Each cloud is a set of points of 12 numbers each, in no order, taken from a shape drawn with curves, like pieces of string that can fork, join and close up.
How many independent loops does the shape behind each cloud have?
In the rows, 128 means zero.

bokog:
[[ 87 137 133 221  93 178  97 204 160 130 109 227]
 [ 90 137 133 213  96 171 101 197 163 129 106 223]
 [123 138 135 132 122 102 132 113 167 131  88 173]
 [115 140 132 156 112 119 127 135 171 135  89 195]
 [142 126 150  74 148  75 137  79 147  93  99  93]
 [ 99 139 132 194 101 154 111 178 167 130  98 216]
 [107 140 132 177 106 137 119 158 171 133  93 207]
 [150 122 151  59 154  70 141  72 143  82 102  71]
 [ 87 137 133 219  94 176  98 203 161 130 109 227]
 [135 130 146  90 141  81 135  86 152 105  95 118]
 [133 132 146  97 138  83 134  89 154 110  94 126]
 [130 134 143 105 134  87 134  94 158 116  92 139]
 [129 135 140 112 130  90 134  98 161 121  90 149]
 [148 124 151  63 153  71 140  74 144  85 101  78]
 [152 122 151  56 155  69 142  71 143  80 103  67]
 [130 134 142 107 133  88 133  95 159 118  91 143]
 [ 91 138 133 211  96 169 102 194 163 130 105 222]
 [119 140 132 147 116 111 129 126 171 135  88 187]
 [143 126 150  71 149  74 138  77 146  91 100  89]
 [138 129 148  82 145  78 136  82 149  99  98 105]
 [105 140 131 182 105 141 117 163 170 132  95 210]
 [101 139 132 192 101 151 112 175 169 130  98 214]
 [ 96 139 133 202  99 160 107 185 166 129 102 218]
 [ 88 137 133 217  95 174  99 200 162 130 108 225]
 [101 139 132 190 102 149 113 173 169 131  97 213]
 [136 130 148  87 143  80 136  84 151 102  96 112]
 [144 125 150  69 150  74 138  76 146  89 100  86]
 [ 95 138 133 204  98 163 106 187 165 129 102 220]
 [152 122 151  54 156  68 143  70 143  78 103  64]
 [156 120 150  48 158  67 145  68 142  75 104  57]
 [140 128 149  78 146  77 136  81 148  96  98 101]
 [131 134 144 102 135  85 134  92 156 114  92 135]
 [114 140 132 160 111 122 125 139 172 135  89 197]
 [121 140 133 141 118 108 131 121 169 134  87 182]
 [121 139 134 137 120 105 131 117 168 133  88 178]
 [149 123 151  60 154  71 141  73 143  83 102  73]
 [112 140 131 165 110 126 124 144 172 135  90 200]
 [125 138 137 126 124  98 133 107 165 129  88 166]
 [117 140 132 153 114 116 128 131 171 135  88 192]
 [134 132 146  93 140  82 135  87 153 108  95 122]
 [122 139 135 135 121 103 132 115 168 132  88 176]
 [113 140 131 164 110 125 125 142 171 135  90 200]
 [104 140 132 184 104 143 116 166 170 132  95 211]
 [118 140 132 150 115 114 129 129 171 135  88 189]
 [124 138 136 128 124  99 133 109 166 130  88 169]
 [125 137 138 123 126  96 133 105 164 127  89 163]
 [137 129 148  85 144  79 135  84 150 101  96 109]
 [ 93 138 133 206  98 165 104 190 165 129 103 221]
 [111 140 131 168 109 129 123 148 171 135  91 202]
 [ 89 137 133 215  95 173 100 198 162 130 107 225]
 [155 120 151  51 158  67 144  69 142  76 103  60]
 [ 98 138 133 197 100 156 109 180 167 130 100 216]
 [109 140 131 174 107 134 120 155 171 133  93 206]
 [140 128 149  77 147  77 136  80 148  94  98  98]
 [ 97 138 133 199 100 158 108 183 167 130 101 218]
 [127 137 139 119 128  93 133 103 163 125  89 158]
 [129 135 141 111 131  89 134  97 160 120  91 147]
 [ 93 137 133 208  97 166 103 192 164 129 104 222]
 [127 136 139 117 129  93 134 101 163 124  89 155]
 [102 139 132 188 103 147 114 170 169 131  97 212]
 [145 125 151  66 151  73 139  76 145  87 101  82]
 [106 140 131 179 105 139 118 161 170 133  93 209]
 [133 132 144  98 137  84 134  90 155 111  94 129]
 [119 140 133 144 118 109 130 123 170 134  87 184]
 [109 140 132 171 108 132 121 152 171 134  92 205]]
loops : 0

pek, 92 rows:
[[142 131 159 141  97 121 149 158 166 145 106 110]
 [122 121 106  94 171 128 150 120  58 100 179 144]
 [134 133 115  94 151 167 166 125  85 133 139 162]
 [130 119 139 132 132  98 141 131 110 118 153 110]
 [131 130 112  91 156 158 163 126  78 124 151 160]
 [147 131 166 148  85 127 148 159 187 163  86 108]
 [122 119 109  99 169 122 147 117  59 100 180 139]
 [128 126 108  91 162 146 158 125  69 113 163 155]
 [134 128 136 120 130 117 152 132 105 118 150 125]
 [137 126 149 134 113 114 147 142 139 137 127 114]
 [139 137 128 105 136 167 169 121 104 150 122 154]
 [141 137 133 110 128 163 168 120 112 154 118 150]
 [132 131 113  92 155 161 164 127  80 127 147 161]
 [143 131 150 130 106 133 156 138 143 152 114 126]
 [145 132 162 145  91 124 149 158 177 155  95 109]
 [120 115 109 102 172 111 142 114  55  94 187 133]
 [137 133 150 133 112 111 148 154 138 120 132 111]
 [125 124 106  92 168 136 153 122  63 105 172 148]
 [124 119 112 101 164 122 148 117  65 104 175 139]
 [128 120 120 107 151 123 151 119  79 114 164 137]
 [153 142 187 164  54 114 147 186 224 141  68  88]
 [120 115 110 104 171 108 141 114  56  94 186 131]
 [124 114 124 119 154  97 139 115  75 102 176 119]
 [126 116 131 126 145  96 139 121  89 108 168 114]
 [127 117 134 128 140  96 140 125  97 112 162 112]
 [137 133 148 131 115 110 149 151 132 117 137 112]
 [144 132 149 128 107 138 159 136 141 154 113 130]
 [125 120 114 103 159 122 149 118  70 108 171 138]
 [139 127 150 133 109 120 150 142 143 143 122 118]
 [122 113 120 115 159  99 139 114  69 100 180 122]
 [136 132 147 131 117 110 149 150 129 116 139 113]
 [121 119 106  97 174 120 146 118  55  96 184 139]
 [131 123 128 113 140 121 153 123  91 118 156 132]
 [126 120 117 104 156 123 150 118  74 111 169 138]
 [137 136 120  99 144 170 168 123  94 142 130 160]
 [144 134 147 124 111 146 163 129 133 157 112 136]
 [129 127 109  91 160 151 160 125  72 116 159 157]
 [140 132 156 139 101 116 149 157 157 136 115 110]
 [120 117 107  99 174 116 144 116  54  94 185 137]
 [138 136 122 100 143 170 168 122  96 144 128 158]
 [149 132 171 154  76 128 148 164 201 167  74 103]
 [151 134 177 158  68 125 147 170 212 162  69  99]
 [134 132 114  93 153 165 165 126  83 130 143 161]
 [135 131 143 127 122 111 150 143 119 114 144 116]
 [136 135 118  97 148 169 168 124  90 139 133 160]
 [147 131 167 151  83 128 148 160 192 165  82 107]
 [136 132 145 129 119 110 149 147 124 115 141 114]
 [135 134 116  95 150 168 167 125  86 135 137 162]
 [140 129 150 133 108 124 151 142 143 146 119 120]
 [138 133 151 134 110 111 148 155 141 123 130 110]
 [134 127 134 118 133 118 153 129 101 119 152 127]
 [150 133 173 155  74 128 148 165 204 167  72 102]
 [134 129 139 122 127 114 152 136 109 116 148 122]
 [130 128 110  90 159 152 161 126  74 118 157 157]
 [121 113 115 110 166 103 139 113  61  96 184 126]
 [129 122 123 109 146 122 152 120  84 116 161 136]
 [123 122 106  93 169 132 152 121  60 102 176 147]
 [148 131 169 152  79 128 148 161 196 167  78 105]
 [135 124 147 135 116 110 145 141 134 133 133 112]
 [120 116 108 100 174 115 144 115  54  94 186 136]
 [151 134 175 157  70 126 148 168 209 164  70 100]
 [152 138 181 160  61 121 147 178 218 153  68  93]
 [142 130 150 131 107 129 154 140 144 149 116 124]
 [153 140 184 162  56 117 147 183 222 147  68  90]
 [152 136 179 159  64 123 147 175 216 157  68  95]
 [144 133 148 125 108 143 161 132 137 156 112 134]
 [144 136 142 118 117 154 166 124 125 158 114 143]
 [131 123 125 111 143 122 152 122  87 118 159 134]
 [143 136 139 116 120 157 166 122 121 157 114 145]
 [121 114 114 108 168 104 140 113  59  95 185 128]
 [132 122 143 134 123 102 143 137 124 125 143 110]
 [125 115 126 122 150  96 139 118  81 105 173 117]
 [141 132 157 140 100 118 149 158 161 139 112 110]
 [139 133 154 137 105 114 148 156 151 131 121 110]
 [126 125 107  91 165 142 156 124  67 110 167 152]
 [144 135 144 121 113 150 164 126 129 158 113 139]
 [143 136 136 113 124 160 167 121 116 156 117 147]
 [128 117 136 129 137  96 140 127 102 114 159 111]
 [135 130 141 124 124 113 151 139 113 115 147 119]
 [154 145 188 166  51 111 148 189 224 136  69  85]
 [146 131 165 147  87 127 148 159 184 160  89 109]
 [135 131 142 126 123 111 150 142 117 114 145 117]
 [133 125 132 116 135 119 153 126  97 119 154 129]
 [144 132 161 144  93 123 149 158 172 151 100 109]
 [138 136 125 103 139 169 168 121 101 148 124 156]
 [140 137 130 108 131 165 168 120 108 153 120 152]
 [134 123 146 135 119 106 143 140 130 129 137 111]
 [131 120 141 133 128 100 141 134 116 121 149 109]
 [122 113 118 113 162 101 139 113  65  98 182 124]
 [122 120 106  95 173 124 148 119  56  98 181 142]
 [138 133 153 136 107 113 148 156 146 126 125 110]
 [132 125 131 115 137 120 153 125  95 119 154 131]]
loops : 1
